In the rows, 128 means zero.
Each path below is one point turned by a fixed rotation once a step. After each direction that follows a path, write how fast that rotation turns it, in degrees per step (0 if it stays still).
Each turn is a multiple of 5 degrees from 10 to 175, or 0.
Each row of a path follows its step; steps can be skipped.
Rotation 1:
step 7: [136 135 119 134 127 140 124 133 132 134 126 129 131 136 112 130 140 128
 136 129 126 108 137 132 133 132 136 136 128 134 134 131 119 126 125 120
 134 121 127 136 133 128 118 121 126 133 118 124 121 117 141 130 131 134
 123 131 130 126 121 141 122 132 123 134 135 126 132 125 128 136 132]
step 8: [131 129 126 128 129 139 125 125 130 127 132 118 139 134 132 124 119 127
 128 121 132 120 128 132 130 123 138 149 124 135 120 129 129 139 126 114
 136 131 118 135 143 135 139 127 127 130 125 119 128 121 130 134 116 135
 133 125 125 131 115 127 120 130 118 133 129 125 136 122 128 118 124]
step 11: [124 125 128 132 132 137 113 131 133 130 131 126 111 136 129 127 128 119
 123 134 120 126 121 130 139 135 112 132 128 138 124 130 118 127 139 116
 124 139 120 129 136 132 129 125 137 131 125 121 123 121 120 137 123 132
 130 132 128 127 120 130 133 125 115 132 131 132 140 126 130 131 141]
step 12: [140 125 136 122 133 136 121 131 135 128 148 123 122 137 132 135 130 129
 135 128 138 128 128 133 136 131 133 139 128 133 133 121 120 114 132 131
 128 131 128 126 136 127 113 132 135 135 136 127 131 118 131 132 114 133
 131 135 137 121 117 125 119 122 137 133 138 126 132 127 127 126 132]
step 19: [120 137 121 134 125 126 123 129 129 117 136 123 133 131 133 133 128 129
 128 138 132 120 136 135 118 126 130 140 123 135 123 127 127 120 125 122
 129 141 126 131 139 122 130 116 137 136 126 122 124 112 127 124 129 134
 128 139 129 122 107 124 123 134 130 139 132 131 136 129 122 133 120]
step 23: [134 122 132 129 130 139 129 124 138 123 147 131 119 131 127 127 123 137
 133 113 131 122 120 141 135 129 124 136 118 131 120 130 129 136 121 119
 124 121 131 126 139 131 123 126 132 127 129 119 126 123 127 130 115 133
 123 127 118 121 116 133 129 122 129 130 136 139 142 131 130 128 123]
step 30: [129 134 126 134 134 130 122 131 141 123 144 127 128 126 136 122 123 124
 133 132 133 122 124 138 126 135 136 137 133 142 129 119 126 115 130 129
 121 137 130 130 134 126 138 123 146 128 130 128 125 133 142 138 119 135
 124 125 125 120 124 131 130 120 131 139 128 130 135 134 127 139 131]
step 33: [126 133 120 132 126 136 125 130 133 130 132 122 141 134 136 136 130 139
 120 132 129 119 132 137 133 132 128 142 132 131 120 124 119 118 132 122
 139 126 114 125 133 129 134 118 124 120 130 121 132 128 129 138 125 142
 136 132 134 122 119 142 113 125 123 134 127 134 128 128 127 121 122]
step 34: [125 133 116 131 122 128 124 116 139 118 132 125 128 136 124 127 127 130
 126 124 129 121 131 138 131 122 119 143 134 129 126 128 126 128 134 127
 139 136 134 129 139 125 129 125 121 133 129 137 133 120 124 130 118 131
 119 121 115 117 115 125 130 134 138 135 138 140 135 126 135 121 120]
Speeds:
[130 130 127 128 127 128 128 125 128 129 130 125 129 126 123 127 130 128
 125 125 130 129 128 127 125 128 129 127 128 128 127 127 128 127 131 127
 128 129 125 131 128 127 129 130 126 128 127 129 130 126 127 127 129 130
 127 129 127 128 130 129 125 128 127 129 130 130 128 129 127 128 129] : 55
[128 127 129 126 128 129 130 131 129 127 128 126 130 126 128 127 125 130
 127 128 127 128 128 131 128 129 126 127 128 129 129 125 128 132 128 125
 128 127 128 129 129 129 128 131 131 130 128 128 129 129 126 130 130 126
 127 130 128 129 128 127 127 126 126 128 129 128 129 128 130 126 130] : 120
[131 127 129 126 127 128 128 127 128 127 128 127 126 127 128 127 126 130
 128 126 127 130 126 129 127 125 128 127 126 130 129 129 127 128 128 128
 127 131 128 131 126 128 127 128 130 130 129 124 129 126 130 127 126 128
 127 126 129 128 126 127 128 129 130 127 129 124 128 125 126 127 125] : 95
[127 129 128 127 128 125 129 131 129 128 127 124 128 128 127 128 129 126
 127 130 128 129 128 127 129 131 126 129 128 128 128 127 126 125 127 129
 128 125 128 129 130 130 127 126 126 129 129 124 129 124 127 128 130 128
 130 129 127 128 127 127 126 129 131 128 127 128 126 126 130 129 128] : 55
[126 133 126 132 127 130 125 129 128 128 127 126 128 129 128 130 128 129
 127 127 130 126 129 131 126 126 128 126 128 127 129 130 128 127 128 128
 128 130 130 125 129 129 125 129 128 127 127 126 128 129 127 126 128 125
 125 128 127 130 128 127 127 127 129 129 128 126 126 126 128 128 129] : 120
